(in the rows, 128 means zero)
One turn moves every row onto another: examples first, then more rows asked:
fubam: [124 144 133 128 128 134 135 116 132 137 140 170 109  93 122 120 110 128
 119 141 138 128 133 131 115 141 123 171 111 107 119  88 122 123 114 136
 131]
Feve: [161 131 116 156  98 163 138 130 143 138 129 118 151 114 119 101 147  94
 128 149  98 138 129 114 128 148 122 142 159 153 131 155 122 115  99 115
 127]
rika: [112 117 136  87 129 138 121 144 102 148 103 149 123 105 148 123 123 136
 136 139 121 129 130 122  80 108 143 142 148 127 149 137 114 119 136 132
 123]
nurob: [107 128 113 140 114 140 129 140 123 125  96  87 144 157  88 117 107 108
 125 138 115 105 150 125 127 154 116  81 105 118 119  91 118 140 121 134
 144]
vub: [148  80 137 115 141 115 143 132 113 147 119 104 125 134 116 119 122 144
 108 116 116 129 118 110 132 104 115  88 120  96 118 144 134 165 142 129
 164]
sedir: [144  93 150 121 137 141 103 128 116 132 140 107 112 132 127 115 147 129
 128 129 131 131 131 112 122 139 139 127  82 104 125 180 128 127 118 131
 114]
Sopil: [103 165 165 130 129 145 148 126 136 137 157 104 110 159 131 115 135 116
 134 176 124 124 122 126 109 138 122 115 133 150 128 137 136 135 118 117
 134]
fer: [ 98 121 142  87 129 130 130 141 107 146 107 145 132 120 157 121 121 144
 138 137 110 124 121 113  90 115 137 134 149 129 157 145 114 125 120 116
 125]
beg: [102 127  93 118 111 140 137 131 128 126 101 110 145 149  93 118 126  87
 118 134 122 120 136 110 119 147 116  83 141 124 125  80 124 130 120 151
 135]
Sopaz: [107 140  96 143 119 156 115 130 125 152  62 132 144  97 119 101 124 143
 128 150 117 124 136 117 121 150 108 120 162 137 140 132 137 133 119 135
 115]
Gure: [178 100  83 128 128 148 148 123 152 133 106 111 129 140 126 140 133  96
 129  85 127 138 134 112 108 137 125 124 105 131 123 121 134 124 119 143
 123]
suzab: [128 148 131 130 139 113 159 108 115 133 129 176 138 144 130 132 110 144
 116 142 110 136  98 115 132 133 119 147 121 104 124 105 118 125 105 121
 141]
ziriv: [150 119 144 161 141 114 143 122 124 135 120 149 137 120 105 150 133 129
 112 141 139 149 130 137 149 126 132 158 115  89 117 105 115 131 131 130
 128]
Nira: [117 132 103 129 123 140 127 140 123 115  98  97 139 150  78 124 109 100
 127 150 120 114 154 128 116 146 120  76 102 116 109  94 115 132 129 149
 141]
sizur: [179 144  99 125 111 140 142 132 139 135 126 107 176 111 112 116 139  99
 121 154 124 135 139 124 124 134 127 152 164 121 118 163 127 130 119 120
 138]
gof: [136 131  98 135 109 132 151 117 108 149 152 148 123 123 103 135 130 179
 118 127 125 133 109 117 124 122 108 140 153 129 119 161 130 115 127 140
 126]
kelak: [153 119  96 123 130 131 161 122 161 130 117  87 130 143 135 139 121 100
 132  91 131 124 133 108 114 153 118 126 101 130 134 143 144 128  98 125
 123]
dete: [174 147 113 148  99 165 127 136 120 146 117 110 150 110 121  91 100 125
 135 150 100 109 144 139 106 142 121 162 127 132 120 147 123 134 113 117
 156]
Godub: [127  91 131 105 122 139 143 146 100 159 108 126  93  85 118 117 121 123
 106 124 128 131 131 121  99 101 120 106 146 127 122 113 128 134 157 143
 152]
pagu: [134 145 155 141 141 125 131 131 126 146 145 111 152 184 130 115 134 135
 132 151 123 136 101 112 123 128 109 113 143 125 133 119 126 166 133 124
 155]
sibut: [141 118 145 103 123 113 150 134 152 125 118 121 139 153 113 119 125  67
 122 107 132 120 135 111 121 114 125 104 145  98 118 125 141 167 135 127
 143]
fol: [ 94 116 142  86 139 110 161 139 132 134 131 121 112 112 131 118 113 136
 119 138 106 122 117 103 113 116 109  80 140 132 137 149 130 142 119 111
 148]
dupeg: [133 120 115 145 117 144 146 117 139 138 149 142 122 127  99 134 125 195
 137 140 102 121 142 136 130 111 124 131 130 126 113 168 125 133 124 126
 121]
tuzo: [181 152 109 144 125 140 125 144 135 121 123 131 164 123 114 103 104 125
 153 161  86 134 127 121 103 140 109 131 133 139 128 159 106 133 105 125
 151]
zave: [146 127 100 117 126 136 155 163 137 141  86 117 157 131 141 141 103 139
 128  99 111 122 142 123 106 137 120 117 110 156 134 109 109 129 130  93
 135]
Rop: [143 136  95 150 129 150 112 114 111 144  80  98 143 124 104 103 129 141
 113 150 132 120 131 119 144 161 111 116 115 105 113 168 152 136 117 138
 122]
Gos: [145 141 100 112 129 140 157 163 135 130  94 116 128 112 130 149  99 120
 134 118 121 125 151 133  88 140 125 118  98 164 126 122 111 105 130 108
 124]
Susib: [124 128 101 125 108 139 133 122 141 145 170 149 119  98 103 122 132 179
 126 124 132 127 129 117 122 131 105 146 148 133 121 151 131 126 123 136
 119]
tef: [118 158  82 109 133 148 132 120 126 133  68 137 150 110 114 112 120 142
 124 172 113 123 138 124 115 137 120 107 156 126 122 155 140 127 121 136
 115]
gagu: [145 133 154 109 108 143 140 160 104 138 103 134 119 139 112 105  96  93
 110 116 121 107 141 133 104 121 125 107 107 124  97 105 121 145 158 111
 158]
roza: [140 148 147 128 127 169 121 128 131 142 154 115  92 132 114 108 138 105
 130 171 143 128 143 141  90 126 131 132 119 137 103 114 135 135 147 151
 136]
suz: [155 131 138 131 132 147 116 140 122 153 132 128 142 147 117 120 147 121
 124 153 143 145 127 132 106 108 125 130 155 124 116  90 120 160 170 146
 149]
balok: [130 116 158 136 110 138 154 131 134 131 114 120  93 142 110 115 125  48
 125 112 124 125 130 113 110 127 125 105 132 127 123 126 142 131 125 140
 130]
Sef: [125 148 166 116 127 111 136 171 128 116 120 132 124 136 111 112  92  91
 133 126 117 121 127 113 105 139 103  85 108 139 121 125 111 143 134 107
 149]
nur: [146 125  91 143 137 160  95 119 142 126  96 128 140 116  98  94 141 138
 126 153 115 135 136 110 138 161 106  96 112 122 111 158 136 139 114 144
 111]
dobu: [124  92 152 124 135 139 134 134 134 132 140 105  69  94 107 112 123 116
 125 135 119 126 138 115 111 126 114  86  96 128 121 152 137 132 123 140
 137]
Sevo: [157  83 144 124 140 136  98 130 109 137 130 115 130 143 126 117 151 135
 126 121 128 139 121 109 127 130 136 124  91  97 127 170 122 138 128 132
 123]
Leri: [119 129 155 146 136 134 154 108 152 121 143 154 119 128 117 134 135 130
 118 153 112 130 139 132 150 138 138 141  97 110 113 122 122 123 100 106
 114]
maf: [ 94 141  95 111 110 136 145 128 125 126 104  92 139 145  93 122 118  83
 115 141 133 108 141 117 115 152 119  92 136 118 122  94 132 126 118 146
 135]
dapov: [139 119 120 167 118 129 132 131 128 145 141 132 119 105  91 144 120 187
 142 133 126 131 141 136 126 117 113 144 137 124 126 160 122 132 133 141
 123]

suzab moves to Leri
balok moves to gagu
sizur moves to tuzo
Now these:
Susib moves to dapov
vub moves to fol
zave moves to kelak
Sopil moves to roza
tef moves to nur
Nira moves to beg
rika moves to Sevo

